rotation steps, each row followed by its count of steps:
The counts run from 0 to 456.
[ 70 108 111 102 132  72 139 111 127 147 173 134 162 133 107 130 127  97
 139 134 140 153 132 156 159 101 120 120 140 164 119  94  71 136 114 100
 139 102 139]
74
[116  94 115 110  94  93 117 125  72 148 103 105 194 137 155 163 166 141
 133 131 116 129  96 141 122  94 110 149  90 142  99 118 118 129 131 145
 182 112 104]
325
[ 81 103 110 120 131  66 128 101 135 128 148 134 161 123 122 122 150 144
 121 107 105 151  89 145 158  83 136 134 152 177 117  63 142 129 116 132
 140 105 152]
48
[ 79 105 101  87 161  61 138  92 123 145 125 136 181 110 176 157 119 123
 109 145 101 179 101 143 132  91 110 132 172 139 124 124 117 117 107 116
 144 102 133]
316
[105  89 119 112 106 100 113 117  92 158 175 118 162 155 133 154 187 120
 130 105 112 111 107 155 161  89 106 130 113 152  90 122 106 170 148 140
 158 112 149]
70
[133 142 107 127 105 136 147 151 136 109 103  77 198 135 197 110 106 114
 103 117 141 137  91 135 125 107 124 137 160 122 118  80  98 100 125 125
 144 116  91]
218
[131 111 116 144  97 114 119 102  88 137 107  94 192 141 201 137 115 116
 101 106 121 127  91 116  96  94  89 162 108  98 125 136 129  91 143 143
  97 126 128]
240
[105 100 120 121 107 102 152 160  83 161 172 132 156 163 133 143 124 104
  96 146 103  95 109 131 151 113 132 133 133 123  85 140  68 132 161  89
 138  77 131]
117
[118 135 107 159  82 100 132  54 107 120 113 120 175 125 167 126 121 141
 112  74 120 146 104 150 123  77 106 166 114 142 119 116 134 104 143 166
 107 131 139]
259
[116 115 122 118 124 128 180 188 106 125 158 128 159 146 138 108 107  91
  72 136 137 150 112 134 143 125 158 105 160 140  99 104  70  97 137  98
 127  83 134]
140
[ 89 103  81  86 160 104 141 154  75 142 124 144 178 159 158 166 100 140
 117 145 120 138 129 129 146  89 106 156 132 126 108 145  88 121 112 132
 141 104 114]
347
[ 70  84 112 124 151  74 137  94 101 159 127 142 186 150 165 155 103 135
 110 116 112 138 116 110 118  90  87 146 106 122 125 130 122 105 133 125
  91 119 117]
2
[ 72  70 109 114 122  97 136 148  59 159 117 118 193 149 125 150 111 131
 125 138 129 130 112 115 128 110 118 143  94 118 118 114 100 101 115 101
 117  99 145]
372
[ 97 113 110  88 113 116 141 128 126 142 170 145 156 154 130 116 154 139
  90 110 111 112 106 151 172  71 109 142 149 186  88  90 124 124 130 154
 167 115 138]
357
[ 74  93 113 117 126  60 147 143 104 151 152 132 165 164 132 151 133 132
 140 136  97 125 101 137 161  95 133 126 126 145 105 115  87 175 131 105
 160  96 119]
68
[ 64 119 108 136 112  50 182  96 125 143 108 136 172 143 126 138  96 147
 124 115 125 145 106 132 168  88 137 133 108 165 117  99 104 147 121 132
 133 109 102]
19
[129 108 108 155  98 126 122 128  88 110 182 109 152 149 156 100 143 121
 100  63 134 137  88 140 132  88 127 142 152 116 133 107 132 128 145 137
  86 111 194]
156
[113 115  88 104 125  98 110 103  93 132 151 131 168 104 134 134 145 119
 128 111 120 146 108 159 161  78 127 159 192 148 123 114 122 114  99 129
 159 103 185]
78
[ 65 104 112 112 149  47 145  99 130 138 159 134 163 133 131 134 132 140
 125 118  92 148 105 147 164  82 129 133 158 160 117 100 110 150 113 126
 132  97 155]
49
[ 70 108 104 140 146  55 155  90 150 128 123 116 170 132 157 130 100 140
 120 111 123 175  98 128 126 103 112 130 124 134 145  94 113 129 124 119
 101 114 116]
286
[122 140 138 127  87 113 169 114 159 126 112 102 172 126 184 117 130 117
  72 124 101 130  83 128 132 106 125 126 144 146  98  88 117  93 161 132
 151 108  88]
248
[125 126 111 170  81 121 175 144  82 137 183 124 154 160 119 127 119  93
 120  84 154 123 119 147 153 112 134 133 103 121  95 134  68 158 146 134
 105  98 140]
148
[104  99 112 110 110  83 132 115  73 148 100 111 196 134 152 175 138 129
 141 142 136 148 119 139 131 115 111 131  76 140  91 125  94 127 118 126
 169 111  94]
324
[ 96 164 102 142  96  97 192  81 152 116 134 132 154 130 157 107  88 107
  92  96 147 156 126 143 150  95 113 130 138 165 108 100  95 113 137 146
 127 133  90]
255
[152 141 109 147  85 141 176 166 100 100 133  92 167 132 153 110 134 101
 102  93 156 155  96 147 145 124 161 125 154 146 101  96  83 123 125 144
 158  95 132]
169
[121 120 127 153  69  98 138 118  60 129 142 115 165 137 100 132 167 114
 141  93 138 122 110 155 155 102 161 141 103 157 100 108 102 140 137 127
 149 100 167]
410
[115  96 103  91 141  96 123  96  73 156 143 135 188 117 167 174 139 106
 117 125 122 170 127 139 122  93  79 141 113 131 111 166 105 114 118 136
 135 115 142]
318
[117 131 101 149  77 119 137 110  83 118 153 125 157 139 119 106 125 126
 122  82 114 103  99 165 163  66 147 179 152 143 107 107 118 119 132 140
 127 106 186]
126
[103  99 120 106 105 110 147 177 100 129 146 108 174 143 136 110 127 124
  92 148  96 103  88 128 150 105 154 123 178 129  96  83 111  97 132 100
 158  85 137]
115
[125 119 102 132 114  97 169 158  85 132 163 117 156 166 131 144 111  98
 129 131 124 135 107 159 170 104 159 135 145 112  97 155  68 166 133 113
 149  87 141]
432
[121 121 113 112  97 129 180 167  91 128 165 135 139 143 115 112 148 106
  82 109 128 144 107 153 177 104 162 121 153 175  87  97  91 135 126 141
 173  85 138]
406
[143 113 128 141 107 128 167 158  68 149 161 106 167 149 166 150 120  79
 105 117 136 152 112 142 121 132 139 117 132 101  99 172  67 137 155 116
 121  87 142]
166
[122 121 113 148  77  96 137 121  76 120 147 110 161 134 111 114 152 123
 128  97 126 128  95 173 169  93 160 156 145 156 100  96 126 134 129 137
 152 101 175]
411
